(in the rows, 128 means zero)
A single turn carries every row of the set below to another of its rows. Some are shown first; where does it send the rows asked next?
nafan: [129 133 124 136 106 114 112 131 119 130 105 127 122 129 132 102  91 132
 149 144 153 170 139 112 121 118 129 133 114 149 137]
Voges: [131 136 100 134 122 153 121 123 131 144 132 137 147 129 119 110 106 101
 140  92 126 162 124 149  99 126  82 149 132 125 118]
nur: [136 138 130 134 144 145 148 121 118 140  95 126 136 140 106  94  82 123
 143 107 132 162 142 119 126 128 117 109 114 127 120]
Tuda: [146 123  88 134 113 126 106 156 113 130 141 150 141 124 116  98 115 126
 132 107 107 173 129 136 104 114  89 134 143 138 132]
magil: [155 141 111 125 123 123 136 117 105 145 132 147 125 130 128 101  97 135
 125 105  99 149 112 102  94 112  94 146 140 129 138]
kep: [115 131 113 131 119 134 105 154 114 169 125 129 135 123 105 117 109 110
 120 111 145 152 124 135 106  89  96 145 125 119 138]
Dipa: [111 146 110 122 118 131 117 119 154 162 131 150 127 139 124  65 109 141
 143 134 108 134 152 120  96 120 119 144 120 114 125]
Puvo: [131 133 114 138 101 110 116 135 110 122 110 129 127 126 133 101  92 133
 156 138 152 167 137 111 118 120 129 131 113 150 131]
Luta: [102 124 101 132 135 114 122 142  95 144 150 146 147 121 148  74 101 137
 128 125 121 137 132 105 101 109 106 115 125 127 132]
Zeter: [126 149 115 134 154 130  84 124 109 119 128 117 144 132 111 104  97 122
 119 103 111 141 141 135 122 124 119 129 145 150 140]
pebo: [113 126 114 142 107 117 103 132 121 139 116 159 133 135  94  90 140 130
 142  94 132 143 141 131  95 101 123 129 150 134 126]
kig: [105 128 107 131 151 127 139 139 101 140 126 137 139 133 144  70  75 129
 140 126 129 142 141 115  98 126 114 106 111 134 131]
Zepo: [136 138 124 127 116 146 133 108 125 149  99 132 137 123 101 109 103 137
 142 112 109 159 123 119 132 112 113 110 131 112 118]
Nagof: [135 134 113 127 145  97 126 114 123 120 125 155 130 140 124 107 121 128
 130  96 120 139 119 119  90 127 102 142 137 118 119]
pefu: [107 149 114 123 122 121 124 130 137 162 125 134 124 145 127  65  89 126
 139 145 122 166 163 133  96 123 133 126 138 121 126]
manuf: [120 130 103 126 114 102  96 141 116 152 104 127 129 113 132 112 112 121
 156 124 130 164 131 104 114 120 127 148 116 150 125]
mebi: [145 130 117 130 109 151 108 144 132 140 111 153 150 114 122  93 114 137
 146 127 121 143 116 143  94 115  92 150 123 144 132]
tezad: [108 128  99 130 127 109 107 152 100 139 147 156 145 120 139  87 117 132
 117 130 118 142 126  98 113 108 104 123 132 121 131]
kuzok: [129 132 130 116 112 144 107 141 109 134 123 155 137 125 122 114 112 119
 109 101 143 129 124 119 107 100 122 148 120 105 128]
vor: [132 160 117 130 141 122 110 137 109 125 124 121 129 137 119  97  83 113
 119 114 124 167 155 148 109 122 140 124 148 152 131]
kib: [123 132  89 141 119 126  89 120 126 142 102 148 141 151  99  88 111 133
 155 108 122 131 131 141  93 126 101 136 147 133 145]
nuka: [133 139 130 138 138 144 147 125 119 141  93 133 145 138  99  93  85 124
 144 116 125 160 146 123 120 124 118 111 111 122 113]
Gasim: [ 98 143  83 128 125 142 115 120 129 141 144 127 120 131 118  94 107 118
 124  78 140 130 127 139 120 115 113 120 140 116 128]
Vune: [115 137 109 126 108 138 130 131 130 131 144 111 104 140 127  78  77 137
 132 119 148 146 146 132 121 107 120 112 116 129 142]
Nono: [118 146 117 126 120 133 123 112 156 157 122 154 123 127 118  74 123 143
 138 130 110 127 130 114 101 119 118 148 120 122 125]
fubuk: [102 139  90 120 119 135 122 122 134 141 152 120 111 133 120  85  98 130
 124  92 142 131 132 148 118 106 114 117 124 117 133]
Dolun: [127 157 114 128 144 120 106 139 107 129 114 126 130 139 124  94  86 117
 124 115 124 170 158 141 112 125 138 119 154 153 132]

nafan -> nur
kep -> magil
fubuk -> Luta
Now find these:
tezad -> Nono
pefu -> Vune
Puvo -> nuka
Zeter -> manuf
kuzok -> Nagof
Tuda -> mebi

A single turn carries every row of the set below to another of its rows. Some are shown first; where does it send the rows asked next?
doz: [157 118 125 138 136 126 117 123 106 136 116 125 124 110 122 132]
kudi: [110 166 124 133 148 105 144 137 104 102 129 117 126 118 119 137]
Butes: [120 113 165 121 135  96 106 131  93 113 132 106 116 118 115 131]
Por: [137 114 135 112 141 102 124 139 121 111 111 147 107 142  89 122]
fala: [133 130 101 120 125 108 115 121 116  99 131 144 148 145 123 121]
suf: [145 117 128 114 129  88 101 129 117 100 124 146 155 130 102 143]
fona: [142 137 124 120 139 106  97 137 126 100 118 147 140 141  94 130]
fego: [110 151 126 128 140  90 146 131  95 101 136 116 140 110 122 148]
tes: [136 121 124 131 122 116 130 140 133  99 115 126 108 132 139 119]
seda: [138 103 142 111 135  95 130 138 119 111 111 143 106 135  95 127]
buvel: [109 161 119 129 145  99 141 130  97 101 135 118 139 116 117 141]
Zaf: [119 127 163 126 141 110 102 137 101 113 127 107 105 126 112 121]
gaziz: [136  98 139 106 133  87 129 133 112 110 117 147 119 135  95 131]
vibek: [145 102 145 116 123  84 113 135 122  98 117 134 136 119 111 146]
beb: [110 164 125 131 144 107 145 144  99 104 123 114 134 116 123 128]
fenes: [112 146 133 127 136  94 151 143  96 105 127 109 136 105 131 136]
felis: [111 155 132 134 143 101 148 139 105 102 126 111 119 110 124 140]
pas: [112 150 126 124 138  94 146 137  91 105 130 113 148 108 126 136]
notu: [156 116 120 134 135 121 114 118 100 136 120 130 137 110 119 134]
Zaloz: [113 154 133 131 139 102 151 148 101 104 122 109 128 110 130 131]
vak: [110 160 121 126 143 101 143 140  93 105 130 118 144 117 121 131]
ruvu: [156 122 119 135 140 125 112 119 102 137 119 131 135 115 117 131]
bezuf: [135 100 128 123 112  97 134 130 123 100 124 125 124 123 144 131]
bav: [148 111 148 123 128 100 115 148 135  97 105 130 113 121 113 137]
fadam: [133 139 108 128 130 122 119 134 129  99 121 136 122 146 126 111]
vusit: [133 108 115 117 115  93 123 119 112 100 134 136 150 131 135 132]
zapen: [116 134 147 121 146 105  91 122  88 114 139 120 133 133 101 123]
kan: [156 124 121 138 138 129 114 123 106 137 116 128 127 114 118 130]
tiv: [118 139 151 127 147 116  94 132  99 113 130 114 114 135 103 117]
baper: [135 117 129 110 141 100 119 132 115 111 118 154 120 145  84 122]
Zir: [112 146 133 131 138  91 149 135 100 100 131 111 129 107 127 146]
faf: [137 108 132 106 137  90 123 129 110 111 121 153 128 140  89 130]
gaf: [146 134 136 127 137 113 104 147 137  98 106 137 115 136 103 127]
Firar: [156 112 124 137 134 121 117 120 103 136 117 126 131 107 122 136]
Viv: [117 119 155 118 136  93  98 122  87 115 140 115 134 124 108 132]

fona -> suf
faf -> gaziz
pas -> fenes
Now find these:
zapen -> Viv
Firar -> doz
vusit -> bezuf
buvel -> fego

A single turn carries every row of the set below to another of its rows. Some are shown first; where does it send the rows asked next?
ruru: [137 123 132 135 130 116 136 143 148 142 127 136 139 114 108 148  89 137
 134 114 132 129 130 119 113 123]
tekav: [128 121 124 126 149 147 125 107 116 106 115 110 138 123 142 130 128 118
 143 108 116 114 127 139 123 128]
Gakog: [121 122 129 127 128 121 119 119 143 132 120 116 127 125 124 130  83 126
 139  99 132 124 117 116 115 103]
gogi: [124 121 175 154 129 121 127 126 120 139 111 134 133 121 133 129 141 124
 139 143 128 133 131 121 140 131]
gomu: [136 122 119 144 115 109 132 132 142 125 128 131 141 120 121 134 104 118
  96 110 121 130 136 108 127 159]
Lav: [136 120 116  84 127 119 125 124 109 138 143 135 129 149 134 131 129 128
 133 155 131 146 135 113 127 111]
nugen: [136 117 120 126 128 158 117 110 107 123 115 106 132 129 142 130 152 128
 133 114 133 123 113 138 132 145]
sidu: [135 110 165 146 139 130 137 124 120 148 121 136 137 129 143 133 138 122
 144 153 122 118 131 111 152 136]
fegal: [138 112 139  95 122 123 118 133 110 123 134 139 124 143 114 141 115 124
 135 165 128 142 122 109 132 119]
Fege: [142 127 132 127 125 111 134 144 155 118 114 117 111 123 142 136 119 126
 142 130 109 119 140 130 122 157]
poki: [135 107 145 132 146 123 140 126 117 158 122 137 133 135 163 130 146 110
 130 138 125 126 128 109 146 142]
gilep: [126 134 119  88 120 116 121 121 105 133 136 134 123 147 127 128 127 126
 130 144 134 151 143 123 125 110]
Liteb: [ 98 131 167 144 120 129 125 118 137 141 114 126 128 131 137 126 146 130
 136 135 126 132 140 124 131 121]
Fup: [151 125 126 131 124 125 129 138 148 140 123 116 106 120 127 134 141 133
 140 140 130 131 132 129 124 175]
fol: [161 110 110 130 109 130 131 123 128 167 131 115 134 130 120 138 113 134
 138 117 156 138 115 107 132 141]
loni: [145 120 118 126 118 157 124 125 128 141 125 111 123 125 128 136 158 141
 136 134 135 125 123 133 136 168]
vuko: [135 118 107 117 136 155 125 110 123 168 140 123 137 126 118 133 115 143
 133 106 149 122 117 119 133 125]
bove: [120 124 114 116 118 143 125 121 119 144 118 127 147 135 133 140 105 131
 120  85 138 122 117 125 126 110]
pur: [126 128 142  98 119 121 117 133 106 119 127 144 121 141 108 139 113 122
 129 154 131 145 132 118 131 118]
Mudu: [144 110 125  90 128 118 125 132 108 131 139 138 131 143 125 139 127 123
 133 160 131 147 126 109 128 117]
Sepu: [ 97 128 148 130 136 124 130 118 134 153 120 131 126 134 151 125 155 119
 122 122 131 142 141 127 122 128]
Gikub: [137 127 110 146 125 122 129 112 117 121 131 123 166 119 127 121 117 125
 105 100 125 129 134 119 129 133]
maguk: [131 115 111 136 122 139 113 101 135 134 146 105 147 119 128 107 125 152
 115 124 123 111 114 112 140 125]
Val: [131 112 120 135 121 128 118 119 161 142 148 117 122 119 116 119 113 145
 108 136 118 113 116 103 136 151]
Napo: [140 110 110 145 109 131 126 124 133 137 138 120 157 118 118 132 137 136
  96 119 135 140 117 110 123 152]
dom: [126 129 119 134 133 121 120 111 142 126 139 121 134 120 128 109  94 139
 113 116 106  99 132 115 143 131]
gope: [112 115 138 121 143 131 138 109 135 160 127 127 127 143 164 127 152 113
 131 131 123 127 139 112 135 135]
roki: [153 118 125 126 108 120 130 150 147 160 130 129 128 123 122 141 100 155
 137 128 136 116 115 112 135 132]
Bida: [131 130 131 124 149 121 131 138 135 105 110 124 129 118 147 133 117 122
 136 112 104 111 136 140 116 136]
Mipi: [119 137 134  93 117 122 116 122 109 125 130 135 116 146 112 130 115 125
 132 148 132 144 143 124 130 112]

Fup -> Fege
gomu -> dom
Now find these:
Lav -> Mudu
fol -> roki
sidu -> gogi

A single turn carries every row of the set below to another of its rows. Some are shown first; where does it send the rows asked next?
gito: [120 113 136 133 145 118 127 116 136 138 127 117 121 119 111 127 120 127
 107 134 107 139 108 111]
fegom: [131 129 145 128 119 120 106 133 136 143 103 130 149 125 136 117 126 131
 155 126 153 109 130 120]
pepo: [131 127 140 106 146 121 133 120 149 126 130 126 138 146 144 141 134 128
 116 110 104 136 119 103]
dafo: [132 119 119 143  96 142 105 134 131 108 134 133 123 113 141 133 131 129
 137 124 142 131 151 149]
risu: [121 127 114 131 120 134 123 146 111  98 147 135 125 126 124 124 140 139
 138 125 154 133 149 148]
rok: [108 135 139 107 145 120 130 116 146 120 136 140 146 132 149 134 141 131
 113 119 120 135 106 111]
Muve: [127 134 103 129 132 136 149 135 133 140 141 118 104 115 128 145 102 127
 133 123 128 108 127 143]
kivet: [133 131 146 124 146 141 152 134 118 148 109 124 124 152 129 112 118 108
 130 121 116 126 119 120]
mam: [155 152 115 136 126 156 137 132 157 122 113 133 123 130 145 136 114 122
 136 125 118 111 128 129]
Zul: [154 124 121 116 136 133 137 122 156 142 136 118 133 151 143 135 120 127
 125 122 102 122 123 109]
Kopi: [121 126 118 133 111 134 122 148 111 109 149 133 123 127 127 129 140 129
 138 124 154 133 153 153]
lat: [ 95 140 146 126 127 122 131 141 126 122 133 152 142 113 132 121 130 135
 117 138 145 102 112 136]
Zase: [130 128 111 139  96 141 114 137 122  98 131 145 139 128 136 108 142 120
 138 132 143 128 136 139]
taz: [124 126 142 122 141 116 136 112 132 150 126 125 138 151 123 132 144 112
 104 124 136 119 158 114]
kul: [124 115 141 135 141 117 113 117 135 147 107 115 130 105 117 117 127 126
 117 130 127 140 116 112]
kelid: [130 135 116 139 101 141 112 144 125  96 139 143 140 132 137 114 144 120
 142 129 144 133 134 141]
dar: [124 125 152 121 138 124 140 113 120 151 115 128 127 153 120 124 131 102
 112 124 118 130 138 113]
nak: [134 129 127 123 124 112 121 133 152 135 138 136 142 131 126 151 138 152
 115 144 150 104 150 129]
kirep: [138 166 116 120 133 145 145 139 121 138 135 137 121 144 116 117 117 111
 147 135 134 120 118 135]
sorad: [123 129 136 126 146 137 144 120 134 142 144 126 108 124 120 133 109 133
 106 142 103 130 112 129]
fis: [132 122 120 130  98 142 106 129 125 109 136 135 123 112 143 131 130 133
 137 120 142 128 160 146]

dafo -> Kopi
nak -> lat
Muve -> kirep
Now find these:
sorad -> kivet
gito -> dar
kul -> taz
fis -> risu

A single turn carries every row of the set below to another of its rows. Some are shown first; where does it send the rows asked next?
bepo: [119 155 135 116 140 102 125 134 124 108 138 144 114 154]
vezi: [118 140 125 117 145  93 144 139 129 114 140 147 103 129]
Mogun: [129 156 133 122 140 102 134 144 122 138 144 140 118 145]
gozik: [143 127 145 107 143 119 163 119 125 108 163 115 136 120]
mekog: [118 133 130 101 175 135 133 102 111 119 140 129 137 135]
Tofuv: [120 140 103 109 119 136 140 133 108  92 139 110 128 136]
dovaz: [132 146 114 132 155 111 169 102 131 132 136 130 106 147]
gevu: [135 140 142  89 163 122 157 113 135 108 147 131 138 134]
Parun: [119 132 138 130 163 124 148 104  95 123 139 115 137 136]
latu: [128 145 114 101 169 124 159  98 140 122 140 137 113 145]
nobev: [119 135 112 120 155 117 174  95 127 119 153 121 101 139]
lup: [158 133 126 133 148 127 132 119 118 142 140 129 135 128]
gedu: [128 134 101 111 119 146 141 118 119 105 154 101 118 132]
sur: [102 121 137 107 152 119 144  98 103 113 144 118 129 125]
boza: [130 141 103 107 112 130 147 133 134 100 150 112 110 132]
vevub: [104 139 109 108 123 130 146 127 113  91 148 106 112 135]
ral: [111 122 131 124 160 126 128 113  92 120 149 120 128 124]
pap: [111 140 136 121 154 130 125 103  96 112 148 118 130 155]
Puzuk: [114 133 104 115 146 112 153  93 132 131 139 134  96 136]
ber: [141 141 148 117 147 107 174 119 127 112 146 121 135 134]
Riko: [127 152 114 122 147 124 154  91 130 120 150 123 104 166]
vobu: [141 152 143 112 140 116 171 119 127 128 162 113 132 146]
sutim: [120 145 124 101 167 111 132 125 132 118 130 153 117 137]
los: [126 141  91 115 119 141 137 126 112 102 138 112 120 139]
davok: [112 138  92 116 123 136 133 123 117 107 144 112 104 137]
Sava: [145 147 150 105 134 118 152 119 131 101 159 119 136 148]
sog: [119 130 130 108 137 100 123 132 124 121 134 148 116 119]
gosa: [128 144  97 110 114 131 142 136 119  96 138 117 119 137]
nomes: [138 130 137  97 132 108 167 111 142 112 152 125 124 122]
Ked: [116 158 120 124 150 110 162 111 121 139 149 125 105 159]
papam: [144 144 123 129 145 132 129 119 112 154 153 121 129 143]
Kolez: [159 142 120 122 136 135 118 113 128 132 152 129 126 148]
Vos: [130 141  98 109 117 139 150 125 117  95 143 107 124 138]
pib: [121 136 112 108 116 132 127 141 116  97 146 113 120 127]
Mos: [148 136 120 103 162 133 124 115 133 133 140 141 132 130]
sab: [114 144 147 119 153 122 143 120  94 130 154 112 139 145]
vomud: [147 118 118 113 139 134 128 100 124 139 148 125 128 118]
fupe: [124 145 129 131 151  98 136 135 117 127 126 146 116 135]
suted: [152 127 108 127 143 127 126 119 127 141 149 135 114 122]
Masef: [116 145  95 112 121 133 148 127 114  93 138 112 116 142]

gevu -> mekog
papam -> Mogun
lup -> fupe
Now find these:
ral -> suted
Kolez -> bepo
boza -> vevub
Masef -> Vos
sur -> vomud

A single turn carries every row of the set below to another of its rows. Some are shown first; where does it send the rows asked next?
Kodoz: [139 120 127 147 112 107 123 106 147 112 151 115 132 123 123 147 131 144
 111 119 119]
Pirim: [128 112 125 143 133 110 135 101 124 136 124 121 155 135 162 122 115 121
 128 120 145]
kop: [125 119 159 133 136 119 125 122 104 138 151 129 111 133 118 116 144 110
 129 123 119]
tup: [123 126 126 132 133 154 150 135 109 110 122 141 120 133 117 120 121 116
 119 128 121]
gumo: [112 108 148 106 129 126  96 116 110 130 110 132 138 122 141 130 119 125
 125 145 114]
buzav: [115 125 131 151 124 151 130 128 131 122 132 106 129 129 113 132 133 108
 154 137 141]
Kesur: [111 114 140 134 128 125 120  97 121 134 138 128 123 151 126 143 128  92
 127 114 117]
Timo: [147 118 139 110 113 113 135 105 143 117 110 131 134 134 100 149 127 107
 147 121 128]
kadum: [133 137 114 135 127 139 129 103 135 126 110 162 133 123 148 134 141 116
 128 137 126]
pada: [144 116 122 124 109  82 131 124 142 121 131 129 140 110 127 134 146 133
 110 136 132]
lesug: [134 132 130 124 141 136 127 128 115 133 143 117 141 150 113 104 123 132
 132 137 153]
nif: [145 136 127 165 121 143 133 109 126 134 109 128 124 118 138 112 141 131
 132 144 128]
Tasi: [127 112 127 126 140 116 122 108 169 153 126 118 151 118 121 123 117 118
 127 116 140]
mizal: [133 112 141 126 107 142 120 103 148 119 114 128 153  97 136 129 134 124
 137 129 111]
nesed: [127 124 128 112 107 131 125 112 140 151 135 145 139 144 122 120 147 118
 118 111 109]
zusas: [141 118 135 123 117  98 119 122 144 124 136 101 134 128 123 143 149 146
 108 136 114]
laf: [132 122 125 109 153 126 119 112 143 130 117 126 135 143 125 154 126 132
 148 150 143]
Togep: [135  99 125 161 138 119 134 128 123 147 137 115 122 125 140 108 117 113
 132 124 145]
tepuz: [139 117 114 137 114 109 111 134 154 119 130 134 118 116 117 152 128 142
 111 127 116]
tukef: [130 134 150 136 130 120 140 135 106 119  97 107 141 122 128 114 117 119
 135 135 145]
mitur: [134 105 125 133 108  98 117 122 140 127 131 126 131 108 113 139 123 118
  89 132 116]
fom: [127 102 131 105 121 112 131 121 131 126 113 134 140 132 135 122 104 149
 128 107 116]
vatim: [125 116 153 124 133 135 118 132  98 131 129 136 128 117 116 133 106 151
 133 146 125]
lil: [135 126 130 129 142 127 152 117 127 135 110 127 119 124 102 139 128 129
 136 165 142]
rosem: [105 125 132 134 139 136 116 127 124 126 122 131 126 106 124  88 131 115
 124 140 137]

buzav -> tup
vatim -> Togep
Now find these:
nesed -> mizal
mitur -> pada
gumo -> Pirim

